In the data rows, zero lies at 4.5, halfway between 4 and 5.
Here are some points, one per row:
[6 3 2 7 5 4 2 3 5 5 3 4 4 5 5 5 2 7 2 4 9 5 5 2 4 6 3 4 3 5 3 7 5 3 7 3 4
 5 4 4 4 5 5 4 7 1 3 7]
[5 2 3 7 5 3 4 4 6 6 6 6 3 5 7 2 6 5 6 3 4 5 1 6 1 6 2 7 2 5 6 4 6 5 3 6 2
 5 6 2 3 5 4 2 3 4 6 2]
[5 4 4 4 4 4 2 3 6 7 4 4 4 4 6 3 5 5 6 7 4 6 2 6 3 4 6 6 5 2 5 3 4 3 5 3 3
 6 4 3 5 4 5 2 4 2 5 4]
[2 4 5 4 4 3 6 5 5 4 6 6 9 5 5 8 2 4 6 5 6 5 5 5 6 3 5 5 6 6 5 4 5 6 2 5 5
 5 7 4 3 4 5 5 1 8 4 4]
[5 5 4 3 7 5 3 4 5 5 6 4 5 5 5 4 6 5 5 4 7 4 2 5 2 6 2 5 2 5 6 5 7 5 3 3 5
 5 3 5 5 4 3 7 5 5 7 4]
[4 5 5 7 2 3 4 3 3 4 4 5 4 6 6 4 4 2 4 4 5 3 4 2 5 6 5 6 3 6 6 5 2 6 7 4 9
 2 4 3 3 6 3 5 5 3 4 5]
[5 7 6 4 6 4 5 3 7 5 6 4 4 4 4 6 6 4 2 4 4 5 5 5 4 4 4 1 4 4 2 6 2 9 4 3 3
 2 4 5 6 3 5 4 4 4 2 8]
[5 4 4 3 7 1 6 2 7 3 6 4 3 3 4 2 3 6 4 5 3 6 6 7 5 3 5 5 6 4 2 6 6 6 7 7 5
 3 2 6 5 6 7 6 4 5 6 3]
[0 5 3 7 2 6 7 8 6 4 3 4 3 5 3 5 5 4 4 4 4 6 3 5 6 7 4 4 4 4 4 4 3 1 5 5 6
 7 1 3 7 3 3 6 0 3 6 3]
[6 5 5 7 1 4 7 3 4 5 4 6 5 4 6 7 7 2 4 5 2 4 5 4 6 5 4 4 6 5 3 5 5 4 4 9 4
 6 8 5 4 4 6 7 5 5 7 4]
[1 3 4 8 5 5 1 9 8 3 3 3 3 2 3 4 8 2 6 6 5 6 6 3 7 3 3 6 6 3 3 4 7 5 5 2 6
 6 7 5 4 4 5 3 5 7 5 8]
[4 3 6 3 5 3 2 3 5 6 5 5 6 4 4 7 7 6 5 7 5 3 1 3 4 2 6 5 4 3 9 2 3 2 5 3 7
 4 4 3 5 6 6 2 3 2 6 6]
[0 6 1 6 3 6 6 8 7 6 3 6 4 3 4 3 5 7 6 4 4 4 5 6 7 5 5 6 3 7 1 4 2 2 7 3 6
 8 2 3 9 4 4 5 1 3 4 3]
[5 4 6 6 5 6 1 4 7 4 5 6 3 4 3 5 6 4 4 6 6 4 4 3 5 4 6 0 4 7 5 5 4 7 4 4 1
 6 3 4 5 2 5 5 5 5 3 2]
[4 4 3 5 6 3 3 5 3 4 3 4 4 3 6 5 5 3 5 3 4 4 6 5 4 3 5 5 4 4 5 4 2 2 5 6 4
 7 2 4 2 5 2 3 2 7 5 8]
[4 4 6 7 5 4 5 3 5 4 5 4 0 6 5 5 4 6 2 4 7 4 3 3 6 7 6 4 3 4 7 5 3 5 7 3 4
 4 6 4 3 4 5 4 6 3 4 4]
[6 6 6 5 6 1 6 9 4 6 3 3 6 4 6 3 5 4 6 4 2 3 4 1 1 4 5 2 8 5 6 6 4 0 6 2 6
 6 4 2 3 6 5 7 3 6 2 4]
[3 6 5 3 2 6 5 3 3 3 3 6 5 5 5 5 1 4 3 7 2 7 3 8 4 5 4 3 5 7 4 6 9 5 4 4 3
 3 4 5 5 5 6 4 4 6 5 5]
[3 2 6 6 4 5 7 5 4 4 6 5 7 7 2 8 2 3 5 6 4 5 6 6 4 0 4 5 4 6 5 7 5 4 3 5 3
 4 6 4 6 5 6 3 3 7 4 5]
[5 4 4 5 6 6 4 5 4 4 3 3 4 7 5 1 5 5 5 5 5 0 6 7 5 4 4 5 5 4 5 5 3 3 3 5 5
 7 6 5 3 2 4 4 3 6 5 5]
[6 6 7 4 3 6 4 4 4 5 4 4 7 5 5 3 4 5 4 4 5 6 5 5 5 6 4 5 5 6 5 4 6 6 3 5 3
 4 3 8 6 7 9 3 4 6 5 5]
[7 6 8 5 4 6 4 4 5 5 7 3 5 5 4 3 2 4 5 6 4 6 3 7 6 4 5 6 5 5 4 3 4 4 4 4 3
 6 2 8 5 5 8 3 6 5 4 4]
[4 4 3 6 5 2 3 4 5 5 4 4 5 4 5 5 4 3 7 5 4 4 4 6 4 5 6 5 4 3 5 2 1 5 4 4 4
 8 2 4 3 5 2 4 4 6 6 7]
[3 6 4 7 5 3 4 4 2 3 4 5 6 6 4 5 3 6 3 6 5 2 5 4 4 5 5 3 7 5 5 3 4 4 6 2 3
 7 3 5 3 0 4 3 5 5 6 2]
[5 4 4 3 2 3 5 5 6 4 4 5 2 8 6 5 4 3 5 5 4 4 4 4 5 5 3 8 7 6 4 4 2 3 5 5 6
 2 4 4 5 5 4 5 6 5 3 8]
[6 6 5 6 5 6 6 8 5 6 7 8 4 5 3 1 3 7 6 3 4 3 0 4 4 6 3 1 4 3 1 3 6 4 5 8 8
 4 3 6 2 8 1 0 8 3 8 6]
[7 7 6 6 5 3 4 6 2 6 6 5 5 5 4 6 6 8 2 9 0 5 9 5 9 6 3 5 4 5 4 3 5 4 2 7 3
 7 6 0 6 8 3 7 5 4 5 6]
[2 4 5 5 5 4 5 9 5 3 2 5 3 1 6 5 8 2 5 7 6 4 5 3 6 4 3 7 6 3 3 4 7 7 5 3 7
 6 5 4 4 5 3 3 4 6 6 6]
[4 6 5 4 5 5 5 4 4 6 5 6 5 4 6 7 5 1 5 5 1 4 5 3 5 3 7 7 4 8 3 4 6 4 5 7 5
 6 6 6 3 6 4 5 5 5 2 5]
[4 4 6 3 7 5 6 3 3 3 8 2 5 5 4 3 5 6 4 4 4 5 6 3 4 4 5 5 3 4 3 5 6 6 7 7 6
 4 4 8 4 6 8 5 3 5 6 3]
[5 4 6 6 5 6 7 4 4 6 2 6 4 6 5 8 7 6 4 6 5 3 5 5 4 2 9 4 5 6 5 6 7 5 3 6 5
 5 5 7 7 4 2 6 5 9 3 3]
[6 5 5 6 6 7 4 3 7 7 2 6 8 4 3 8 5 4 5 6 4 5 7 5 3 6 6 5 4 3 2 3 6 4 6 7 4
 4 8 5 4 4 2 7 5 9 2 2]
[6 5 6 4 3 5 3 5 5 6 7 4 2 6 4 4 3 3 5 3 5 9 6 4 3 4 3 4 3 5 6 4 3 5 8 3 5
 2 7 4 7 4 4 7 7 3 4 6]
[4 5 3 6 6 2 4 5 4 4 4 3 5 4 5 5 5 2 6 4 5 4 5 5 4 4 3 4 5 3 5 3 0 3 5 6 4
 6 2 5 2 5 2 4 2 6 6 7]
[7 3 4 3 7 5 4 4 3 6 6 6 5 3 5 6 4 4 3 0 6 5 6 5 3 6 4 5 5 5 6 8 6 4 5 2 7
 7 5 6 8 4 5 5 7 2 7 5]
[5 0 5 5 7 5 3 2 3 5 6 4 5 3 5 5 3 3 3 2 5 5 4 9 4 6 4 1 7 5 3 4 5 5 3 2 8
 5 5 4 7 4 5 6 6 3 3 5]
[4 2 5 3 4 4 2 3 3 5 5 5 4 6 7 4 7 7 6 3 5 5 3 3 2 6 1 6 3 5 2 5 6 6 7 4 2
 6 4 3 4 4 3 2 4 4 6 4]
[4 3 3 5 4 4 5 3 5 4 5 5 3 5 8 5 4 7 5 4 6 4 8 4 6 6 4 5 5 2 8 4 3 4 6 3 7
 4 4 4 4 5 3 2 7 3 0 4]
[6 7 0 2 4 4 8 2 3 5 4 1 5 6 2 4 7 3 0 2 5 6 2 2 9 0 3 2 4 5 3 2 4 4 3 1 3
 5 5 3 4 8 5 4 7 9 4 0]
[4 4 4 8 8 1 5 5 5 7 7 4 4 4 7 1 5 5 6 4 3 5 2 7 1 4 2 8 1 5 5 3 7 4 3 3 3
 2 4 5 3 3 3 4 3 2 4 2]
[4 5 5 5 1 4 4 4 3 1 6 2 5 3 1 3 4 5 3 4 2 4 5 4 5 3 7 5 5 6 4 4 6 4 0 5 4
 5 5 5 5 5 2 6 4 4 2 4]
[4 9 4 6 4 5 4 3 5 2 6 5 3 3 5 7 6 4 4 5 4 6 4 4 4 5 7 4 5 6 2 9 3 4 1 6 5
 4 6 4 4 2 4 5 5 5 4 5]
[4 3 5 6 4 4 4 4 5 4 5 4 1 4 7 5 3 7 2 3 7 4 4 3 5 6 4 3 3 5 6 3 3 6 6 4 4
 4 5 4 3 3 5 6 6 4 4 5]
[5 5 4 4 3 3 2 3 6 6 5 3 8 3 7 7 8 7 4 6 4 3 2 4 2 3 5 5 5 2 5 2 3 2 7 3 6
 3 5 4 5 5 7 2 3 0 7 6]
[1 5 1 4 4 8 5 3 4 3 3 5 5 6 6 2 5 2 6 8 5 2 5 3 4 7 2 5 9 6 7 7 1 4 5 6 4
 3 5 3 5 5 1 4 7 3 5 4]
[4 4 0 4 3 3 5 9 4 6 4 5 4 6 2 6 7 2 3 8 7 5 7 5 1 5 7 5 6 4 5 3 5 8 4 7 5
 6 3 3 1 3 6 3 4 3 4 5]
[6 5 5 4 3 6 5 3 4 0 5 5 7 2 0 3 5 4 3 3 6 5 6 2 5 3 6 7 7 6 3 3 5 2 1 6 4
 4 5 1 4 3 5 4 5 6 3 1]
[1 3 6 3 4 5 7 5 3 6 3 7 4 3 3 7 6 4 5 7 4 2 5 3 5 6 3 6 6 7 3 5 0 1 3 6 2
 4 6 6 2 7 5 7 8 3 5 3]
[5 3 5 3 9 6 3 5 5 5 7 3 5 5 4 5 4 4 5 4 6 2 2 6 4 7 3 8 2 5 5 6 6 4 5 3 4
 3 2 2 4 4 4 5 5 5 7 4]
[3 5 6 3 7 5 3 5 6 3 3 3 5 7 5 4 3 6 3 2 5 6 4 6 2 5 3 3 3 4 5 2 4 5 2 5 5
 6 3 7 5 6 6 6 6 4 5 4]
[8 5 6 1 4 3 4 5 6 7 6 6 3 3 4 6 2 3 3 1 7 5 5 4 4 5 2 6 6 6 6 6 4 6 4 1 5
 5 7 6 7 3 3 6 4 3 6 5]
[6 7 2 2 4 8 6 5 1 4 3 0 1 5 2 8 4 6 9 2 5 6 5 7 6 3 5 1 6 7 4 5 7 6 5 3 3
 4 6 2 2 7 6 6 3 3 5 2]
[6 3 5 4 3 6 1 4 3 8 2 2 2 2 4 2 3 6 1 5 3 6 4 3 3 5 4 6 3 4 5 6 4 4 4 4 6
 3 3 5 4 4 3 2 5 4 7 4]
[6 6 4 5 5 9 4 5 5 4 4 4 4 4 6 7 5 6 4 4 3 5 6 5 5 3 3 1 5 4 3 7 4 6 2 4 3
 4 4 5 4 3 6 3 3 5 3 1]
[1 7 5 5 2 3 5 6 2 8 4 7 3 5 3 2 4 5 7 4 4 2 5 1 0 6 5 5 8 0 5 6 5 2 5 1 3
 7 2 1 5 6 8 8 6 9 2 6]
[7 2 0 4 6 4 8 4 2 3 1 2 4 2 4 4 2 6 9 7 1 4 2 1 6 8 5 6 1 4 7 3 2 7 3 6 7
 5 6 5 8 0 6 3 7 6 4 7]
[5 1 3 4 2 5 4 2 7 8 7 3 4 6 5 5 2 7 6 5 6 3 6 0 7 5 3 5 4 3 7 6 7 4 4 3 6
 4 1 5 3 4 3 6 5 4 5 6]
[3 4 5 3 6 1 2 2 2 6 0 5 5 7 1 5 5 8 9 3 2 8 2 1 8 4 2 7 5 3 6 4 3 6 5 8 9
 4 4 5 6 0 6 3 5 3 3 6]
[6 4 4 3 2 5 6 5 5 1 4 4 7 4 3 6 6 1 3 2 3 3 3 6 7 2 4 5 3 4 5 3 7 3 5 5 2
 1 2 3 6 5 5 5 7 5 1 2]
[4 5 5 2 5 5 5 4 5 4 5 5 6 5 5 4 3 5 3 5 4 8 4 6 5 7 5 4 6 6 4 5 7 4 5 5 3
 2 4 7 5 7 7 3 3 7 5 6]
[2 6 4 6 5 3 5 5 3 5 3 7 6 4 3 4 7 4 6 7 3 3 8 5 6 4 4 4 4 6 5 5 4 2 4 5 2
 6 6 4 2 5 4 5 7 2 6 6]
These points spread out most along one direction. How far along it is each point below, from 0 to 99? The average is 50, and the first point in the table lies past the average. One standard deviation of the points above along it is 16.
[4 5 7 5 7 6 6 5 2 4 4 2 4 3 8 4 4 7 5 4 8 6 3 6 2 3 4 4 6 5 4 3 5 5 4 6 3
 5 2 5 6 4 4 5 8 4 7 5] 55
[4 4 6 7 5 4 4 3 6 5 4 4 3 4 4 4 3 6 3 4 7 3 4 3 5 6 6 5 3 6 5 5 2 8 7 3 4
 3 6 3 4 5 5 4 6 3 5 4] 63
[7 1 2 7 4 8 5 7 2 2 5 9 8 5 3 4 5 7 4 4 5 5 2 4 6 2 8 7 7 2 4 6 3 7 4 3 3
 3 6 7 5 6 2 9 3 5 4 4] 37
[7 5 8 4 3 5 5 3 4 4 7 2 5 5 4 4 5 4 6 6 6 5 5 7 5 6 4 4 5 4 4 4 5 5 5 4 4
 4 3 9 7 6 7 3 5 6 4 4] 42
[6 7 5 4 7 9 7 3 6 6 5 5 5 5 6 6 6 3 3 3 3 5 7 3 4 3 5 2 4 4 5 6 5 6 4 5 3
 3 3 3 5 2 6 3 2 5 4 5] 36
[4 4 5 2 7 2 2 7 4 5 6 3 4 7 6 4 1 2 4 3 4 5 5 3 5 5 7 3 5 2 3 5 5 3 5 6 2
 2 7 6 9 5 5 3 5 4 7 2] 50
[7 5 7 1 5 4 6 4 7 1 5 5 4 4 4 4 3 4 5 6 4 6 6 5 3 4 2 5 2 3 5 6 4 6 7 5 5
 6 3 6 5 8 6 5 4 4 5 3] 49
[4 4 3 4 4 6 5 3 8 4 5 7 2 7 4 6 4 5 5 4 2 3 8 3 4 5 5 6 5 6 8 1 4 3 4 2 7
 3 6 5 3 5 3 4 5 5 4 5] 53
[5 5 4 1 6 3 5 3 8 1 5 5 3 5 4 2 1 5 4 6 3 6 5 6 3 1 4 4 1 2 3 6 5 5 7 7 6
 7 5 7 5 6 7 7 5 3 5 2] 48
[5 6 5 5 3 5 6 5 5 4 4 3 8 4 2 5 5 4 2 1 3 2 4 5 6 5 8 7 6 2 6 5 8 6 5 7 2
 5 6 5 5 5 0 7 3 3 1 5] 32
[6 4 3 5 6 5 5 4 2 3 4 8 5 6 3 4 4 2 5 8 6 6 5 3 6 4 5 4 6 5 4 3 6 3 3 4 4
 5 6 5 3 6 3 6 0 5 3 6] 35
[5 4 7 5 5 6 5 2 4 6 7 6 3 3 5 4 4 2 4 2 5 5 5 5 4 4 4 2 6 4 3 3 4 9 4 3 4
 5 5 5 7 3 6 6 5 2 4 6] 49
[4 5 6 2 5 1 2 5 5 4 4 5 3 5 6 4 1 3 6 2 4 3 7 3 4 5 8 3 4 3 1 3 7 4 2 5 2
 1 5 5 8 7 5 3 5 3 8 3] 48
[4 3 5 2 2 3 6 8 6 5 2 6 7 7 6 0 6 5 6 5 6 4 7 9 6 4 7 3 2 3 3 6 4 5 2 3 7
 6 6 2 0 1 3 4 5 4 6 5] 52
[4 8 4 6 2 4 2 4 2 4 6 5 2 1 5 4 6 4 3 5 7 3 4 4 5 4 5 2 3 7 5 7 3 5 6 7 4
 2 6 5 5 2 6 5 4 5 2 5] 44
